Rows swapped in pairs by one turn or mirror: which row each one swaps with:
The rows were stretched afterwards, more along some directions than others.
J_689: -1.642 -3.525 4.555 4.767 -3.110 0.110 0.540 1.649 -0.621 -2.273 -2.227
 -1.974 1.843 2.129 1.638 -1.324 -3.813 -0.943 0.280
J_883: -0.610 -1.291 1.004 2.241 -3.301 0.341 2.246 -1.017 -0.557 -2.942 -4.294
 -2.297 -0.654 -0.322 1.804 -0.767 0.605 -1.133 -1.366
J_686: -0.224 -1.704 0.909 3.431 -2.019 0.519 -2.773 1.822 -0.411 -0.647 0.047
 -4.464 -0.955 2.481 1.623 -4.601 3.027 0.056 1.001
J_385: 5.949 2.903 1.278 1.116 -1.605 0.937 -0.329 -2.459 -2.153 -0.107 0.815
 -3.789 0.323 -0.210 1.828 -1.382 2.198 -0.273 1.200
J_932: 0.855 0.827 -0.113 0.175 -4.111 5.068 -0.954 -2.301 1.862 0.575 -2.010
 -2.197 -2.089 -2.321 2.401 0.246 2.802 -1.172 -2.277
J_971: 3.653 2.679 -1.123 0.851 0.386 -0.552 -0.452 1.118 0.966 0.813 -2.020
 -3.311 -0.453 -0.219 0.637 -0.405 4.724 4.734 0.267
J_532: -0.325 0.687 3.437 2.721 -3.171 0.974 4.275 0.814 0.009 -2.577 -4.335
 -2.006 2.487 -0.557 -0.508 1.919 5.142 1.822 -1.222
J_964: -3.610 -3.069 3.935 4.774 -0.670 0.104 1.890 2.145 -1.165 -1.923 -2.351
 -1.019 2.015 1.682 2.394 -0.557 -1.238 1.674 1.238
J_841: 2.012 1.093 0.527 2.495 -1.604 1.204 0.094 3.111 0.034 -1.179 -1.729
 -2.960 0.965 0.581 -1.568 -1.015 3.586 0.539 2.194
J_816: -1.423 -1.111 2.224 2.682 -3.531 1.566 5.264 -1.128 0.916 -3.481 -4.154
 -0.625 1.555 -2.187 0.035 2.133 1.643 -0.084 -0.104
J_960: 2.705 1.499 0.182 3.767 -1.298 1.710 -0.842 -0.023 -1.969 -0.633 1.075
 -4.540 -0.006 1.860 2.147 -3.788 0.655 0.203 -0.063
J_351: 0.752 0.437 1.334 2.866 2.819 -0.120 -0.956 4.714 -0.918 1.147 0.189
 -3.660 0.424 1.516 -0.008 1.234 0.370 -0.353 1.005
J_642: -0.897 -2.131 0.887 5.172 -1.352 0.430 -1.472 3.000 -1.574 1.128 -0.802
 -1.562 0.895 0.689 2.414 -1.617 -2.494 2.587 -0.631
J_576: 0.177 -0.294 0.904 0.575 -4.772 2.023 2.148 0.514 -0.612 -3.821 -2.716
 -2.194 2.034 1.299 1.636 -0.844 3.275 1.353 1.313
J_273: 1.181 2.177 2.115 -0.907 1.116 1.651 2.395 0.422 -2.389 -1.283 -1.838
 -4.130 1.363 1.493 -0.743 1.182 2.074 1.252 -1.315
J_698: 0.239 0.111 0.647 -1.638 -3.522 0.672 0.211 -1.536 -0.700 -1.041 -2.074
 -1.246 -0.192 -1.277 -0.687 -1.132 6.690 -0.099 -1.085
J_20: 0.238 -1.779 5.237 1.107 -3.852 1.284 2.078 -2.445 -1.038 -4.227 -2.395
 -4.417 0.990 1.953 3.030 -2.041 1.626 -1.438 -1.247
J_767: -0.299 -0.063 1.140 -0.598 -3.697 0.855 1.360 -0.335 -1.209 -1.797
 -2.306 -1.912 1.157 0.885 2.398 -1.481 4.250 3.390 -0.898
J_251: -0.499 1.642 1.968 1.787 -1.862 5.537 0.969 -1.146 -0.779 0.190 -1.873
 -3.439 -0.107 -0.886 0.492 2.254 4.266 -0.684 0.032
J_912: 3.773 -0.172 2.720 2.291 -1.130 -2.367 2.057 0.411 -1.006 -2.716 -1.619
 -3.159 2.701 0.805 2.353 -2.154 0.703 2.589 -0.427
J_879: 1.239 1.392 0.898 0.206 -1.772 1.621 1.257 1.285 -1.524 -3.219 0.201
 -3.345 0.124 3.577 0.509 -3.801 2.994 -0.609 0.759
J_615: 3.850 2.254 -1.621 -2.049 1.659 1.617 -2.316 0.187 -0.981 0.664 1.820
 -2.949 -1.696 0.493 0.826 -1.117 2.796 -1.248 1.749
J_6: 1.204 -0.012 5.922 0.186 -4.603 0.213 2.974 -1.741 -0.867 -2.928 -2.482
 -1.556 3.023 -0.297 3.006 2.019 5.125 -1.119 -0.307
J_3: 2.261 0.633 1.110 2.402 1.386 2.536 -2.056 1.011 -0.923 -0.004 1.057
 -6.983 -1.515 2.584 0.906 -2.903 0.485 -0.829 -0.253
J_658: -2.215 -2.463 2.662 2.732 -2.144 1.086 0.238 -0.078 -0.402 -0.410 -0.894
 -0.160 0.760 -0.279 1.854 -1.765 -1.918 0.456 -0.338
J_237: 1.699 3.232 -4.714 -0.922 1.704 3.223 -2.979 2.422 0.071 3.416 -0.583
 -4.456 -3.465 -0.454 -1.161 0.155 4.705 2.454 -0.508
J_162: 0.476 -0.813 1.764 3.802 -1.370 0.409 3.423 1.893 -2.475 -2.985 -3.510
 -4.152 1.812 1.116 -0.077 -0.229 -2.185 1.057 0.470
J_575: 2.127 0.157 4.439 -0.843 -1.476 -0.322 1.338 -0.625 -2.008 -2.754 -0.565
 -1.021 1.929 0.812 0.174 -0.967 2.700 -2.779 1.399
J_238: 4.214 1.313 3.708 0.941 -1.218 4.154 0.242 -2.338 -1.354 -0.556 0.641
 -5.877 -0.038 -0.689 0.855 -1.156 1.336 -2.177 -1.305
J_83: 3.466 2.715 0.125 0.186 0.472 1.713 -0.233 0.280 -1.295 0.284 -1.166
 -4.179 -0.093 0.300 -0.989 1.650 1.241 -1.656 -0.986
J_706: 1.293 2.356 -1.739 1.907 -0.358 2.160 -1.705 0.736 1.997 1.637 -0.120
 0.158 -2.136 -0.685 -0.130 0.442 1.944 0.274 0.875
J_506: 1.005 2.218 -0.142 3.264 -2.386 1.560 -2.974 1.938 -1.310 1.999 -0.745
 -3.195 0.572 2.729 1.090 -2.143 0.320 2.624 -0.585
J_230: 2.489 1.489 3.939 0.766 -2.547 2.247 2.094 -2.653 -2.487 -0.684 -2.375
 -2.525 2.852 -0.907 2.367 2.522 1.746 2.053 -1.491
J_9: -1.431 -0.742 3.650 1.553 -2.858 1.631 4.562 -0.666 -0.292 -3.998 -2.605
 0.207 1.951 0.205 0.985 0.002 0.319 0.495 -0.897
J_623: -0.085 0.541 0.243 1.187 -3.501 4.801 -0.120 -0.948 -1.031 1.299 -3.170
 -2.597 -1.024 -2.592 0.516 2.661 2.128 -0.777 -2.733
J_496: 0.739 0.907 1.736 2.012 2.612 -1.814 -0.858 2.318 -0.503 1.355 0.057
 -0.494 -0.018 0.797 -0.460 0.815 1.562 -0.406 0.298
J_325: 0.724 0.633 -1.039 4.046 3.264 1.364 -0.301 4.186 -1.145 2.234 -2.687
 -4.142 0.122 -0.257 -0.741 2.522 -2.431 3.932 -0.542
J_829: 3.266 1.921 -1.776 -1.373 -2.314 -0.378 -1.249 -0.585 1.891 -1.009
 -1.129 -1.206 -3.265 0.153 1.411 -2.772 6.291 -0.703 1.210
J_858: 3.045 1.423 0.359 -0.778 0.627 0.981 2.446 -0.737 -0.555 -0.516 -4.469
 -5.740 -1.483 -2.707 0.431 -1.055 2.749 2.958 -3.942
J_474: -0.991 -1.194 3.432 -0.070 -2.849 3.434 0.976 -1.351 -2.216 -2.872
 -1.562 -5.563 -0.421 1.257 0.452 -1.948 4.120 -3.242 -1.481
J_67: 0.451 0.347 2.177 3.640 -0.270 0.760 0.655 0.068 -1.111 -0.561 2.217
 -0.394 1.932 1.337 0.930 -0.735 -1.202 -0.932 1.907
J_224: -0.636 0.378 -2.402 2.274 -0.246 1.444 -1.440 4.088 -0.760 0.736 -0.823
 -3.688 -0.383 0.786 -2.834 -2.408 3.724 2.551 -0.005
J_641: 3.189 2.404 1.806 2.252 -1.466 2.166 1.424 0.471 0.031 -0.025 0.170
 -1.072 2.096 0.198 0.039 1.798 4.433 0.340 2.799
J_177: -0.769 -1.985 3.948 2.113 0.875 -1.455 4.030 2.156 -0.846 -2.429 -2.087
 0.798 2.672 1.029 0.038 2.180 -0.762 -0.743 2.149
J_906: 1.417 1.213 -0.643 1.809 0.301 4.863 0.503 -0.154 0.402 1.603 -2.144
 -3.699 -0.558 -2.332 -0.700 1.850 0.737 1.839 -3.381
J_986: -1.731 -2.364 1.941 3.780 -1.488 0.380 -0.276 0.920 -0.054 0.259 -1.878
 0.673 1.804 0.790 1.904 0.191 -3.271 1.899 -1.583
J_453: -1.347 0.529 0.327 2.632 -3.631 5.971 0.723 -0.153 0.266 0.420 -2.157
 -3.176 -0.130 -1.759 -0.631 0.371 1.702 0.702 -1.251
J_895: -1.306 -1.132 1.969 -0.617 -3.765 2.239 2.665 -1.650 -1.176 -2.500
 -2.756 -1.165 0.566 -1.272 0.846 0.328 3.780 0.640 0.906
J_790: -0.226 1.297 -1.580 2.228 -0.764 4.147 -1.555 2.351 -1.445 1.274 0.937
 -3.392 -0.341 0.978 -0.940 -0.880 2.518 1.823 2.653
J_182: -2.261 -2.587 2.146 3.491 -1.465 1.833 -0.559 1.970 -0.518 -0.864 -0.132
 -1.451 0.861 2.214 3.181 -2.732 -4.101 0.156 -1.068

J_879 swaps with -> J_829
J_453 swaps with -> J_658
J_932 swaps with -> J_182
J_642 swaps with -> J_623
J_162 swaps with -> J_385
J_706 swaps with -> J_9
J_615 swaps with -> J_576
J_67 swaps with -> J_816
J_971 swaps with -> J_273

